Each path below is one point turned by a fixed rotation once a step. After each direction that follows a path, write how fast that rotation turns it, in degrees per step (0 if it stays still).
Each turn is a multiple of 5 degrees from 10 to 175, or 0.
Each row of a path follows its step; steps can be skipped.
Rotation 1:
step 0: [  1  -4  -9   9 -16  -8 -16  -1  -3   5  13   4   3   0  12  -4   3 -18
 -12  -8  -9   4   2   3 -23   2 -10 -18  -4   3  -8  18   0   6   4 -17
   7  -7  -8]
step 4: [  5 -11 -14  -9 -20  -2  -3   7 -11 -18   0  10  -9   6  13   7   9  -1
   3  16 -13   1 -15   9  -3   4  13  -4 -13   9  -6  -6  -5 -12   4 -13
   2 -11  -7]
step 5: [  8  -3  -2   4 -20  -6  17   7   5  -4   1  -5 -10  -1   7  17   4  -8
 -18  10  -4   6  11  15   8 -12   5 -14  -3  18   8 -10  -1  12 -13  -7
  -2   1  -4]
step 8: [ 14  -1  -1 -13 -23   0  -4  -2  10 -26  -5   3   1 -17  17   0 -14   7
 -12   0   2   1   3  -2   2   6  -7  -4   0 -14 -15  -2   1   4   5 -14
  -4   5   3]
step 11: [ 12 -10 -10  12   7  -5   6   1   0 -21  18   0  -7  11  10  14 -13  -6
 -10  18 -11  -1  -7  -1  11 -17   1  -7   0 -13  -5  -5   0   3   0  12
   2  -4 -11]
step 16: [ 24  12 -14 -15   7   1  13   4   0 -10   2  19  -7   8   1  -5   1   9
  -3   4   2   4  13  -6  -6  14   3  -5 -13 -12   2   5   3 -10 -15  -6
   6  -9 -12]
step 19: [  9   5  -8   7   9   1  -9  -1   7   5  21  -8 -10   5   8  13  -7 -15
  -6   3  19   1 -13   6 -13  15  10  -5 -20   1  -5   6   8   3  10  -9
  -4   5 -10]
step 25: [  6  18 -11  13   3  10   0  -2  23   2   7  -2   1  -3  13   7 -11  13
 -11   7   5 -11   6   6   1  17   4   6   5   8   0  -4   5  -6   0 -15
  24  -7  -2]
step 26: [  0  16  -4   4 -14  -3   5 -10   7   5  17  17  11  -2   5  -9  -8  -2
 -14  14  -9 -21  -3   6 -18   2  -9   0 -11  -3  -4   2   6   9  10  -4
  -1  -1 -15]
step 28: [  9  -4  -2  16  -2   7  -2   3   7 -14   1 -13   6   3   5  14  12  -3
 -13   3  15   8  10 -21 -13  11  -7  -5  -8  -4   5   9   7   3 -19  11
   3   2 -13]
[ 0  6  3 -2 -1 -2 -6 -3  1  0 -1  0  5 -7 -1  4  1 -3  0 -3 -2 -5 -1 -1
 -3  2  0 -8  0 -4  4  3  4  3  1  1  1  6  3] : 55
[ 3  3 -4  2 -1  3  3 -2 -4 -3 -2 -1  3  3  0  5  3  3  2  3  4  3  2  1
  0  5 -1  0 -5  0  1 -8  6  1  8  1  2  1 -1] : 120
[ 4  1 -1 -1  5 -9 -1 -2 -1 -1  3  3 -1 -1 -2  1 -6  4  3  1  5  4 -2  2
  4  1  3 -4 -1 -4 -2 -3 -1  3 -4 -1 -5 -2  3] : 10
[-1 -3 -5 -3  4 -3  5 -2 -6  0  0  1  4 -3 -6 -6 -2  0  0 -2 -5 -1 -5  0
 -4  1 -1 -5 -3  4 -1  4  1 -3  5  0  1 -4 -2] : 110
[-1 -5  3  5 -3 -4  5  3  2  0  3 -4  3  0 -2  4  3 -7  3 -2  4  8 -2  1
 -5  0  1  0 -4  4  2  1 -2  1 -1 -3 -3  3  3] : 80
[-4  0  0  3 -1 -1 -7 -3 -4 -2  3 -5 -7 -3 -1  2 -1  2  2  4 -1  5 -4 -1
  1  4 -3  0  3 -1 -1  2  0 -5  3 -8  3  2 -3] : 170
Rotation 2:
step 0: [  1  -7  27  -3   4   0   7  -7  12   8 -16   5 -10   1  -5 -18   4   3
 -10   8  11  12  -2   6   4  11  15  -8  -8   4  -6   6   2 -11   0  17
  -6  21 -17]
step 6: [ -4  -7  10   0  -2  -3  14 -12  -8   4  16  -6   7   1  -9  -9  -5  19
 -20  -5  20  14  10  -1  -2  -9   7  -9   0 -20  11  13  -6  -4  17  -9
  -9  13  -1]
step 7: [ 11 -18  23   1  -2   7  -8  -4  -3  13   5   3 -12   5  -8 -12   1  12
   0  -5  12  -9   2  -5   7  -3 -13   0 -22  -9  -4  12  -4   9  14   1
 -15  16 -20]
step 15: [-11  -3   4  -1   7  16   5  -1  -2   7  -5   1  -4  -3 -20   2  -5   5
  -2 -13  20  16  12   8  -7  -1 -13 -10   1 -25   4  16  -4  -9   1  -2
 -15   8 -21]
step 19: [ 15   8  14   4  -1   0   8   8   0  18   8 -21 -25   6 -17  -2  -6  11
   4  -3  11   5  10   2  -3   5   9   3  -5  12   3   1   5  14  13   6
 -13  10 -16]
step 20: [  2  -4  -5 -12   0   5   1   8   7  13   0   9 -13  -1 -28  -2 -23   1
 -12  -1   3   8  12 -12   5   3   4  -1  12  -6   0  -5  -1  -7   8   1
 -24  -9 -24]
step 21: [  2  -1  -1  -3  -8 -19   1  -8   5  16  -2   0  11 -17  -3 -16  -3  -6
 -13  11  19  -1  11  14  14   0  -4  -2   6   8   7   8  -3  -2   4 -10
 -19  -5 -27]
step 25: [ -7 -16  18  -7  -1   9 -11   2  -1   1  -2   4  -2  -9 -11  -1  -2  11
 -21   6   5  -1  10 -18  11   1  -3  -8 -13  -9  -1   1  10   2   4  17
 -23  14 -19]
step 26: [ -5   6  12  -2  -4 -11   2  14  15   1 -14 -17  11  -5  -5 -15  -6  12
   4   7  10   7  15  -8  15  10   4   4 -16   9  -2  20  -4   1   8  -2
 -17   7 -15]
step 28: [ 10   3   5  13  -6 -22  -2   1  -8  26  17   1 -11   1  -8   9 -22   8
  -2   1  21  15  -2   0   3   8   2  -3   5   3  -4   4   1   1  -6   6
  -9   3 -22]
[ 2  2 -6 -1 -1  0  2 -3  1  4  2  2 -2 -1 -4  3  1 -4 -5  1  1 -2  2  8
  3  0  4  1  2  5 -3 -8  1 -1  3 -4  1 -6 -2] : 40
[-3 -1 -4  2 -2  3  0  2 -2 -1  8  3  2  0 -2 -1  3 -2  1  0  2 -7  3 -4
 -1 -2  0 -4  6 -4 -4  0 -2  5  5  2 -5  0 -4] : 80
[ -2  -1  -3   0  -2   0   2   3  -2   1  -6  -2   2  -1   7   1  -1 -10
  -3  -1   0  -1   3  -3   2  -2   6  -7  -2   4   0   0  -3   0   1  -1
   0   7   0] : 85
[-4  2  1  1 -1  0 -4 -3  6  2  0 -3 -4 -1  2  2 -3 -1  6  1 -4 -2  6  0
  3 -5  0 -4  1 -3 -1  4  4 -1 -5 -6 -3 -4 -3] : 60
[-1  6  3  0 -4  0  0  5  0 -5  0 -7  0  3 -4  4  3  1 -1  0  3 -2  0 -4
  5  4  0  0  1  4 -4 -5  3 -1 -6  2 -5  1  3] : 45
Rotation 3:
step 0: [ 21  11   6  -4  -2   0  -5  20   3   7   7  -4   0   5  -6  -1   7  -8
 -12 -13 -14   4  11 -11  -1  10  19   9   0  -7 -19   0  -2   5   3 -11
   7   2   1]
step 2: [  1  -6 -11 -11   4  13   6  -4   5  -4  12  -4  -8  -7  -5  -9   6  -4
 -15 -22  -5  -6 -12  -3   5 -17  -4   2   9  15  -5  -3 -11  -6   3 -10
  -3   2 -21]
step 4: [  2  10   7   5   6  -3   2   7  -7   0   6   6   4 -14   9  -7  19   1
  -6  -1 -22   4  13   5   0   9   4 -13   6 -10   3   5 -12 -17  10 -13
  15   9  -7]
step 5: [  3   6   7 -10  -1  14   1   3  10  -1  -7  -3   5  10 -17 -10  -5   1
 -11  -1  -7  -8  11 -13 -11  21   2   8 -16   5  -8  18   2   6   5 -16
   9   4  -2]
step 14: [  1  -5   6   8   6   6  -1   8   7   1 -11  -2  -4  -1 -15  11   0 -26
 -11 -19 -10  13   5   0 -10   2 -10  -3 -10  -1  -3   1 -11 -16   3 -12
  10   7   1]
step 17: [ 19  12  23 -10  -4   2 -12   3  -5  -3   5  -4  -5  -4   0 -11  11   8
  -7 -17   3   2  13  -3  -5 -14  -2   5   4   3   5   3  18   0  13 -12
  -6  -7  -6]
step 21: [ 16   6   4  16   2  -1   7  15 -10  -9  13 -16   0  -2 -11 -14  12   9
   1  -1  -3  -5  16  -3 -12   6   9  -2  -5  10   2 -15  -8 -13   0 -10
  -8  -1  -6]
step 22: [ -1   0  22 -15   2  19 -11 -10  -3   3   0  -4  10  -3  -9  -8   9   6
  -1 -12 -13  -1  -5   1 -16  10  13   8  13  -2   3   2  12  -7  10  -4
   8 -13   2]
step 23: [ -4  -6   4  12   7   8   0  -5  21 -12   7  -1 -12  -3 -10  -8  -1  -9
  11  -1 -23  11  -9  -4   8   1   1   2  -6   5  -3   2  -8  11  10 -15
   2  -7 -17]
step 26: [  5   6   0  -7  18   1  -3   7 -10 -14 -14 -16   9  -2  -1 -10   7  -7
   0   0  -1   8  18   4 -21  15  13  -1  -9  -2   5  -3   2  -2  14  -5
  -7  -8  -4]
[-2  1 -7 -3  3  6  1 -6  1 -7  2  0  5 -2  5  0 -4 -1  2  4 -2 -1  1  2
  2  3  5  1 -1  0  0  7  0  4  3 -4  2  0 -1] : 100
[-3  5  2 -2  3 -5  0 -4  2  0 -6  5  2 -2  4 -6 -1 -3  0 -2  1  1  0  0
 -1  3 -4  4 -3 -1  2 -4  0 -2 -6 -7  1  2 -4] : 35
[ 0  2 -6  6  2 -1  2  3 -1 -3 -1  4 -1  2 -8 -2 -4 -3 -2 -4  3  3  4 -2
 -4 -2  4 -1 -2  4 -4 -1 -1  5  1 -7 -2  1  3] : 155
[-2 -2  6  0 -3  3  6 -3 -2 -1  1  2  0  0 -3  1  0  1 -5  2  1 -2  3  8
 -2 -2  4 -1  0 -4  5 -1 -9  1 -3 -3 -1 -5 -1] : 60
[-2  2  2 -2  2  4 -4  2 -1  3  3  3 -4  4 -2  0 -5  2 -4 -5  2 -1  4  4
  6  7 -2  1  7  0 -1  1  3  3 -4  1 -1 -1 -3] : 145
[  2   1   2   5  -3  -4   0  -1  -1   2   2   2   2 -10   2   0  -5   4
   0   2   4   1   2   0   3  -2   6  -2   2   1  -5   1   1   0  -4   2
  -1   5  -7] : 85
Rotation 4:
step 1: [  3   0   5  -1   6   1   6  10   7 -11   3 -21 -22  -2   0  11  20   3
  -5   0   6   3 -19  -5  -2  10  -6  -9 -19  14 -15   3   5   3   5   4
  -4  10 -14]
step 2: [  6   6 -16  13 -12   9   2   3   4  16  11  -5 -12 -19  -2   1   5 -10
  -5  11  10   9   0  14  13  -1   6  -9   3   8   1   3  -1  -8   5  -1
  18  10  19]
step 3: [-15   7  -7   1  22   0  23   3  15   4  12  -3 -11   6   4  -2  -1   8
   0  -1  -2   3  -7  -5  10   7   1   5   7  -9  20 -11  -5  -5 -20  -5
  12  11  -1]
step 4: [ -4   8   1 -15   7   8   8   1 -12  -7  -4  -4 -21  17  -5  -2  -6 -11
  -4  19 -10   6 -19  -1   0   7  -4   5  -6   6   0   7 -10   0  12  17
  -7   8  12]
step 6: [-14   9  -7  -1   8   3  -4  18  22  16  14 -18  -2  10  -6   1   3   8
  -5 -11  10   4  -2   8   6  -3  -2  -2 -16  13  12   9  -5  16   2   3
  13   3   2]
step 9: [-19   3   9  -8   4  -8  16   4   1  10  -8 -10 -23   8  -7  -7  10 -11
   6  -6  -5  -6   0  -6  -4   6   6 -16  -6   1  -9   1   7  26  -2   8
  11   9   5]
step 15: [-15  -8   6  -7 -15   1  11   2  -8  12 -16  -5 -15  -2  -2  -3  -6  -3
 -23   8   4   5   6  12   0  -3 -14  -7  -8  -6   6  -1  -3  -9  20  23
  -7   2   6]
step 16: [ -6  -4  -8  12  -9   0  -5  24   0  -6  -2 -26 -11  -2  15   1   3  20
   1  -5   1  13   7  13  -4   7  12   9  -6  -7   9  -9  12   0  -7   5
  -2   7  -8]
step 23: [  8  -4   1  -5   7   7   0   4 -18  -6 -13   4  -6   0   5  -1  10 -11
  -2  16   5  15  -8  24   5  16  -5  -3 -12   6  -6  13   6  -6  13  11
  10   7  16]
step 25: [-18   9  12 -18  15  -1   1   9   4  22   6 -12  -3  10  -6  -4   1  16
  -3   9   4   5   3  -7  11  -4  -7  15  -3  11   0  -3  -3  12   5  13
  -6   7  14]
[-5  4  1 -2  2 -2 -2  1 -6  1  2  1  3  1  7 -2 -8  3 -1 -1  6 -1  1  3
  1  2  3  0 -6 -1  2  4  1  2  5  2  0 -4 -4] : 40
[ 1 -4 -4 -4  8  1 -1 -4  0  2 -1 -3 -2  5 -1  4  0  3  1 -2 -6  6 -1  4
 -2  0  6  6 -3  0 -1 -3  2  1  2 -3 -4  2 -4] : 115
[-2  3 -3 -4 -7  3  4 -2 -6  0  3  6  1 -2  2  0  1  1 -3 -4 -5  7  2  0
 -2  1 -1 -3 -4  5 -3 -1  3 -3  0 -1 -3  0  6] : 135
[ 3 -4 -3  4 -4  2 -6  7  3  0  2 -4  1 -2  3  3  3  2 -3 -6 -1  1  1 -3
 -1 -1 -4  2 -5  3  0  0 -4  0  6  0 -1 -3 -3] : 70
[ 2  3  1 -8 -1  1  0  2  7  1 -2  4 -1  6  2 -3  0  4 -1  3  2 -4 -3 -4
 -3  2 -2 -3 -5  3  1 -5  3  5  2 -5  0  4  0] : 135
[ 3  0 -3  1 -4  0 -4  0 -2  2  1  0  3  6 -9 -1 -4  0  1  7  1  3  3  4
  1 -3 -1  2 -3  4  1  3 -5  2  3  1  3  2  6] : 170
Rotation 5:
step 0: [ 13  -4   2 -12  15  -3  10   5  -3  15  -7  11  -6  10  11  10   6   3
  18   4   5  -3  -8 -16   3   1  -9  16  23   1   3 -14   3   2  29  -4
   9   7  -3]
step 1: [ 14   8   2  -5   1   6  -1   4 -26  -2  -6   7 -13  -3 -15  -5   1  17
   7   4   7  17 -12  -2  -1  -8   0   0   5  20  -6  -3  17  12   9 -16
 -15   8  15]
step 2: [  5   7  16   8 -16  10   4  11  -7  10  26  -4   0  -9   1   0  14   5
   7  17  -6  14 -16   6  -5   5   3  11  15   0  -8   7  16 -10   1  12
 -10  12  -8]
step 4: [ -9   0   3  -4  20   6   7  14 -20   7   8  -2  11  -7   3 -10  -5  -1
  -5   0  21   5   1   5  20   7 -18 -11   6   4   2  -4   3  12   9 -13
 -16  11 -17]
step 7: [ 16  16  19  -4  -2   8   8  16  -5   6   3   0 -15   5  -5   6  11  16
   8  16  10  16 -13   0   6   0  -5 -10  24   4   9   7  12  -5  -1  -4
 -13   5  -2]
step 12: [ 27  11   1  -1   0  13  -6   7   8  -1   4   0  -8   7   2   8  -2  -2
  17  -8  12   9 -12  -2  -4   3  -5  13  33  -2   1  -1  19   0   2  -5
 -12  12  11]
step 19: [  4   2  10  -7  -5   9  17   5   0   2   6   5  -4  -5 -16   3   1  13
   3  13 -10   5 -30  12   5   0   2  20   9 -11 -15  12  11  -2   2   7
 -11  19 -12]
step 21: [  3  13   8   8  18   6  -8  17 -11  -6   2  -9  27   3   1 -15   4   5
   1  -7  10   7  -6  16  15   4 -16  -6  17   6  -5 -12  -5   7  12   4
 -14  10   0]
step 22: [ -3   3  -3   7   6  -1   9  -1   0   0  11   5  11  -4  -9   6   1 -19
  26  -2  12   1   0  -3   8  11  10  17  17   1  -4   3  12  12  27  -8
   4  21  -7]
step 25: [  6  -4  -7  18  -3  -1  -1   6  -3   9  16  -8  -3   2   5   2   7   1
  12  16 -12   8 -17  13   9  11  -5  13   4   8 -10   2  23  -9   1  16
 -11   9 -23]
[-2 -5 -7  1 -4  0  0  2  0  3  5 -5 -3 -2 -4 -2 -2  4 -6 -3 -3 -1 -4  1
  3  2 -6 -2  3 -2 -1  7 -1 -1  1  4  1 -3 -2] : 65
[ 3 -1 -5  1 -4  3 -4  1  2 -4  3 -5  2 -7  2 -1 -2 -4  4 -2 -3  0  2  8
 -4 -2  4  6  2  1 -3 -2  0 -1  1  3 -3  3  2] : 110
[-1 -2  1 -3 -1  3  3 -3  0 -2 -1 -1  0 -4 -1  2  6  0  1  0 -5  3 -1 -2
  0 -4  1  2  2 -2  5  0  8  4 -7  5 -5 -6  1] : 65
[ 6  3  4  2  2 -3 -3 -1  3  2  4 -2  2  0 -2  2  5  5 -1  2  1  3 -3  4
 -5 -2  0  0 -8  0 -4  3  2 -4  2  0 -1 -7  2] : 80
[ 2  0 -1 -3  2 -2 -2 -2 -1 -2 -4  2 -9 -1  1 -4  0  5  8  0 -1  1 -6  0
 -3  0 -4  2  0  5  1  3 -4 -4 -5  4  0  3 -2] : 60
[-5  2 -3 -3 -1  0 -5 -1  4 -4  2  2  0 -2 -3  1  2  6  4  7  1 -1  0  6
  6  0  1 -5  3  0 -1 -1  0  3 -2 -8 -2  0 -1] : 125
